In the rows, zero is written as 128.
The rows of X fall into 4 groups, which share some directions, and each row is roughly a mix of its group's hidden directions, except some rows that fit no group.
X (138 x 10):
[[135  70 146 134 113 163 142 138 123 119]
 [113 156 100 122 101  91 127 135 161 105]
 [167 125 128 113 165 168 111 134 141 147]
 [135 150 150 149 117 149 137 150  78 150]
 [108 133 134  74 160 130 134 136 115  99]
 [119 100 128 118 106 151 122 111  71 126]
 [116  97 177 128 151 154 131 129 156 139]
 [121 137 128  85  93 149 125 171 117 135]
 [139 135  95 169  97 106 125 145 157 124]
 [169 119 112 116 139 144 161 171 119 138]
 [102 154 168  96 109 114 142 147 110 114]
 [172 103 106 136 122 136 153 164 107 128]
 [129 138 143 110 135 104 172 146 140  84]
 [127 145  68 125 152 131 153 114 132 112]
 [ 93 132 105  94 113 139  97 113 155 108]
 [ 87 159 118 153 110 148 120 118 107 158]
 [103 121 101 133 119 156 108  97 109  88]
 [ 95  95  96 110 134 120 142 156 157 138]
 [162  90 143 152 118 142 125 163 130 153]
 [ 88 146 135 145 117 119 101  81 138 117]
 [167 145 152 132 114  86 103 112 138 115]
 [153 148 151 100 134 108 137 177 133 147]
 [116 137 110 160 110  91 170 131 116 107]
 [110 122 136 146 144 100 165 107  88 147]
 [139 180 124 146  99 108 123 117 129  95]
 [134  96 164 119 150 125 143 150 139 171]
 [ 96 109 147 141 152  98 118 139 125  84]
 [119  70 128 120 160 144 139 140 130 152]
 [137 146 121 173  96 133 151  90 128 137]
 [125 163  88 131 105 100 118 115 105 104]
 [103 135 120 110 109  72 128 107 107 139]
 [118 147 152 146 125  84 146 123 138  85]
 [137 110  94 127  91 142 109 137 160 158]
 [ 95 133 137 133  76 136 108 137 120  96]
 [ 74 147  95 123 130 130  94 136 125 135]
 [ 84 120 109 118 127 133 177 154 131 126]
 [121 118 112  86 106 157  94 147 132 104]
 [179 134 164 137 143 111 146 117 148 138]
 [ 91 155 112 129 107 152 135 137 114 171]
 [115 138 111 138 147 105 147  79  92 127]
 [161 116 114 139 143 156 111 146 108  83]
 [130 130  99 105 142 138 122 157 128  73]
 [123 184 101 130 151 101 125 109 121 131]
 [ 92 156 147 132 114 115  95  91 144 124]
 [114 154  90 133 145 115 154 154 122 166]
 [ 96 128 111 162 126 138 127  78 129 105]
 [114 123  98 149 129 157 118  95 119  84]
 [163  88 115 145 155 132 122  98 153 136]
 [145  99 134 145 157 138 158 172 126 109]
 [121 136 126 143 153 107 149 128 189 121]
 [124  69 148 148 137 112 129 139 114 102]
 [145  92 125 131 111 163 127 109  84 112]
 [119 116 100 112  99 169 103 134 145  98]
 [132 114  91 131  92 108 144 126 145  87]
 [126 109 188 126 110 117 101 133 137 145]
 [121 164 120 156 102  96 144 157 141 107]
 [136 178 118 136  96 108 113 114 136  97]
 [168 112 117 121 111 161 121 146  86 129]
 [135 129 109 125 116 174 143 167 120 161]
 [134 107 112 144 104 170 133 121 104  88]
 [ 88  95 152 129  84 125 125 124 120 110]
 [120  71 107 126 153 154 144 137 141 137]
 [114 161 127 184 127 137 141 110 149 141]
 [143 153 125 112  72 128 154 149 122 115]
 [117 106  92 102 122 127  93 115 166 138]
 [146  78 126  98  92 131 138 129 127 106]
 [102  88 138 119  82 129 117 112 123 103]
 [148 124  94 116 136 176 119 147 135 159]
 [170 119 142 136 114 120  85  99 117 106]
 [ 84 131  83 115 109 154 118 144 124 126]
 [157 106 100 144 158 134 171 122 145 118]
 [158 112 139 110 144  93 140 141 147  86]
 [127 134 133 113 127  77 113  82 114 141]
 [149  76  96 119 127 126 135 138  94 131]
 [ 95 120 146 111 116 127 139  86 157 159]
 [101 140 120  77 102 145 128 158 128 138]
 [112  75 108 128 153 151 148 146 134 141]
 [109 106 134 145 173  93  98 114 135 129]
 [151  99 138 151 151 141 162 169 130 126]
 [130 140  66 128 142 134 159 124 120 111]
 [ 98 118 103 128 148 123 171 149 163 134]
 [126 115 151 111  82 129 155 124 169 121]
 [131 144 150 132 180 163 136 136 114 104]
 [ 80 158 127 131 137 116 112  89 138 111]
 [146 137 115 126  95 169 171 129 123 108]
 [156  81 121 107 151 162 130 111 123 140]
 [158  99 106 113 156 134 133 133 150  86]
 [146 124 116 107  79 141  92 140 113 108]
 [137 140 105 151 123 139  80 150  92 138]
 [168 100 113 129 135 134 155 171 111 136]
 [153 125 160 122 123 106 119 174 134 162]
 [150 173 125 129  94  93 121 137 148 118]
 [ 91 129  94 135 103 131 114 125 106  87]
 [143  96 131 120 158 127 152 111  92 163]
 [167  89 133 130 130 145 138 171 123 146]
 [157  88 133 130 144 143 140 175 126 145]
 [146 160  82 120 109 107 148 120 101 133]
 [ 80 130 111 123 152 113  85 113 136 131]
 [149 178 133 152 142 111  97 119 147 142]
 [155 112 146 121  96 135 115 179 148 131]
 [ 91 138 155 107  82 129 143 117 148 136]
 [182 112 104 133 130 159 133 125 102 115]
 [162 115 121 110 145 136 147 179 123 150]
 [ 95 109 152 140 156 100 120 139 128  87]
 [ 83 120 146 124  84 139 109 131 108 112]
 [119 160 128 157 110  94 141 149 160 106]
 [110 127 149 119 107 100 143 108 155 174]
 [158 136 167 120 148 100 112 126 144 164]
 [142 132 124 107  74 130 161 137 124 100]
 [142  87 107 169 116 156 107 137 123 133]
 [110 113 109  80 137 131 104  90 119 141]
 [116  88 109 158 149 125 154 139 155 154]
 [142 139 156 164 132  80 156 122 134 122]
 [124 119  97 116  94 154  99 139 141 165]
 [116 146 107 137  97 112 102  98 113  88]
 [142 129 173  94 120 121 141 151 103 156]
 [159 137 137 137 115 100  78 105 129 109]
 [ 88 133 140 125 151 100 139 106 125  84]
 [127 128 159 121 162  95  98 124 137 164]
 [152  98 113 137 155 149 158 168 123 136]
 [ 83 109  88 124 137 163 138 123 132 116]
 [145 162 127 127  87  86 117 147 135 115]
 [154  72 134 133 132 128 151 146 113 153]
 [142 135 111 151 158 149  99 138  82 118]
 [113 129  97 104 108 138 104 117 166  93]
 [155 164 124 133  90 124  98 108 123 100]
 [117 124 169 146 165 171 125 123 132 141]
 [135 113 105 147  84 126 125 124 176 137]
 [125 124 102 162 151 129 156 102 157  98]
 [114 179  97 113 156 128 143 133 137 151]
 [118 146 111 136  93 113  98  99 114  90]
 [100 134 129 128 148 148 101 101 111  80]
 [150 145 135 161 139 128 154 152 101  88]
 [168 103 155 136 131 146 147  95 115 103]
 [140  78 132 133 159 140 164 149 122 136]
 [156 179 134 144 109 109 122 107 141 104]
 [133 107  97  98 117 154 101 138 139 167]
 [152 148 100 114  85 105 108 150 134 109]]

Here is one row of each group, with its name. Which group are the others in?
[157 133 131 143 117 111 133 158 112 182]  (17)
[ 90 138 169 150 129 100 110 106 145 125]  (131)
[179 104 144 126 116 161 114 131 108 145]  (110)
[119 131 122 106  98  69 120 114 110 138]  (135)

[152 123 122 183 100 131 123 123 134 161]  (17)
[120 158 109 113 106 143 129  82 124  94]  (131)
[114  83 171 139 151 134 125 134 145 151]  (131)
[118 127 133 124 102 155 125 125 120 191]  (17)
[144 129 167 137 110  96 105 164 134 151]  (131)
[124 151 149 140 153  82 169 130 123 120]  (17)
[173 136 125 142 101 148 103 103 118 100]  (110)
[116 140 111 109  89  84 128 149 149 111]  (110)
[165 128 135 165 162 105 114 115 154 128]  (110)
[134 180 123 136  94 105 125 119 132  97]  (110)
[ 92 110 138 133 119 129 155 133  76 144]  (135)
[153 132 105 125 102 163 113 120 133 175]  (131)
[163 133 173 130 131  86 108 119 122 134]  (110)
[117 105 131 129 183 137 153 162 135 125]  (131)
